[ 8.17 -5.38  7.76 -5.44  2.92 -6.12  3.36]	3.36
[ 4.44  1.59  0.56 -5.72 -7.57]	-7.57
[-8.57 -5.93 -3.20  3.41  2.76 -2.87 -2.79]	-2.79
[-3.88 -8.01  7.11 -4.21 -0.54]	-0.54
[ 8.31 -9.05 -7.26 -1.21  2.14 -7.71 -8.53]	-8.53
[-5.66 -1.54 -8.51  4.62]	4.62
[-1.46  4.49  6.54 -1.84  4.17]	4.17
[3.93 1.71 7.73 5.57 2.51]	2.51
---
[[ 211.934 -184.441  206.263   92.716 -209.602   70.600]
 [-183.816  210.027 -174.819 -157.978 -177.360 -151.528]
 [ 205.046 -178.119  166.704  188.040  199.737  158.478]] => 206.263

[[-0.82 -1.62  0.71  1.54 -2.02]
 [-1.40 -0.95 -0.38  1.27 -1.41]
 [-1.22  0.74  0.17 -1.21  1.35]] => 0.71

[[ 1.6  1.1  0.2 -1.1 -0.4  1.5 -0.3]
 [-0.5  0.4 -2.1 -1.5  0.3 -0.9  1.5]
 [-0.5 -1.7  1.6  1.2 -1.3 -0.1 -1.6]] => 0.2

[[  94.732  -73.806  -54.985  183.834   98.802 -128.566  -55.164]
 [-120.393  179.333  166.120  110.316 -129.632 -111.084  208.428]
 [ 191.698 -157.904 -152.744   16.616  187.579   28.601 -120.724]] => -54.985

[[-1.187  1.159 -1.410  0.924]
 [-1.267  0.237 -1.076 -0.875]
 [-0.969 -1.250 -0.512 -1.268]] => -1.410

[[-22.3  -7.5 -12.6 -12.1 -11.0]
 [  2.8 -10.7 -15.7   7.5  -2.8]
 [ 15.4   8.6  -6.6  -1.9   9.2]] => -12.6
---
6.60,2.99,-2.81,3.69,-5.64 result: -5.64
-3.63,-2.51,7.53,2.42 result: 2.42
-0.56,2.79,-7.01,-3.02,6.38,-6.54 result: -6.54
1.34,-0.62,-4.02,0.49,7.22 result: 7.22
-5.08,6.70,0.75,0.11 result: 0.11
2.63,3.87,2.96,-7.45,1.55,-7.22,-5.42 result: -5.42
---
[-6.61  7.09  0.83  8.50  6.49 -3.44]	6.49

[[-1.42 -8.05  0.79  2.63 -4.53 -1.25  2.44]
 [ 4.24 -7.10  1.07  1.87 -1.02 -0.58  5.87]]	-4.53

[-1.42 -6.43 -0.18  0.21 -1.02 -0.96 -1.68]	-1.02

[[-3.43 -0.17  5.70  3.15 -2.84]
 [ 4.85  3.03  4.91  0.17 -4.68]
 [-1.81  0.41  7.13  2.81 -0.84]]	-2.84

[-1.87  0.45 -1.55 -5.20 -2.23  7.75]	-2.23

[[ 6.11  2.94  3.74 -4.82 -0.32]
 [ 8.05  2.53 -3.61 -6.88  2.89]]	-0.32

[[-3.65 -5.03 -6.94 -4.45  6.79  4.10  6.17]
 [-0.04 -0.24  0.59 -3.50  1.93 -3.57  4.30]
 [ 1.43 -3.33  7.03 -2.31  3.11  0.34  0.73]]	6.79

[[-0.28 -0.20  1.30 -2.21]
 [ 8.03  3.06  1.68 -0.84]]	8.03
---
 0.071   0.058   0.034   0.007  -0.145   0.014   0.073
-0.035   0.199   0.119  -0.069  -0.145   0.116  -0.012
Out: 0.116

  9.068  -10.039    5.753  -14.249 Out: 5.753

 -56.868   -30.465  -161.879   118.528     3.703   102.151
 -27.215   174.815   -22.706    94.208  -163.705  -108.652
Out: -163.705

 0.18   0.12   0.07  -0.04  -0.19  -0.12 Out: -0.19

 0.152   0.146   0.171  -0.200   0.166   0.124   0.022 Out: 0.124

 167.58   120.17    81.55    84.09  -102.12 Out: 84.09

-0.02  -0.12  -0.10   0.15 Out: -0.10

-1.8  -0.8  -1.6  -1.6  -1.8
-0.2   1.5  -2.2  -1.7  -0.4
-1.6  -0.1  -1.8  -1.6  -1.5
Out: -1.6

 -66.36  -100.69    -5.07    43.28   -13.86   130.42 Out: -13.86

 11.26  -18.36   -7.65    7.40   -6.91 Out: 7.40
---
[ 3.13  3.00 -0.34  8.21 -1.94  0.92] out 3.13
[-4.39 -0.59  1.44 -6.40] out -4.39
[-3.27  3.72  4.35  1.11 -6.45  1.05 -2.30] out -3.27
[-2.57  2.73 -0.58  6.00 -0.21 -6.74  4.73] out -2.57
[-1.38  1.36 -5.62 -3.48 -6.57  1.05] out -1.38
[-8.33 -2.95 -5.90  3.11 -1.79  2.35] out -8.33
[-7.24  7.52 -2.81 -5.00  6.56  5.64] out -7.24
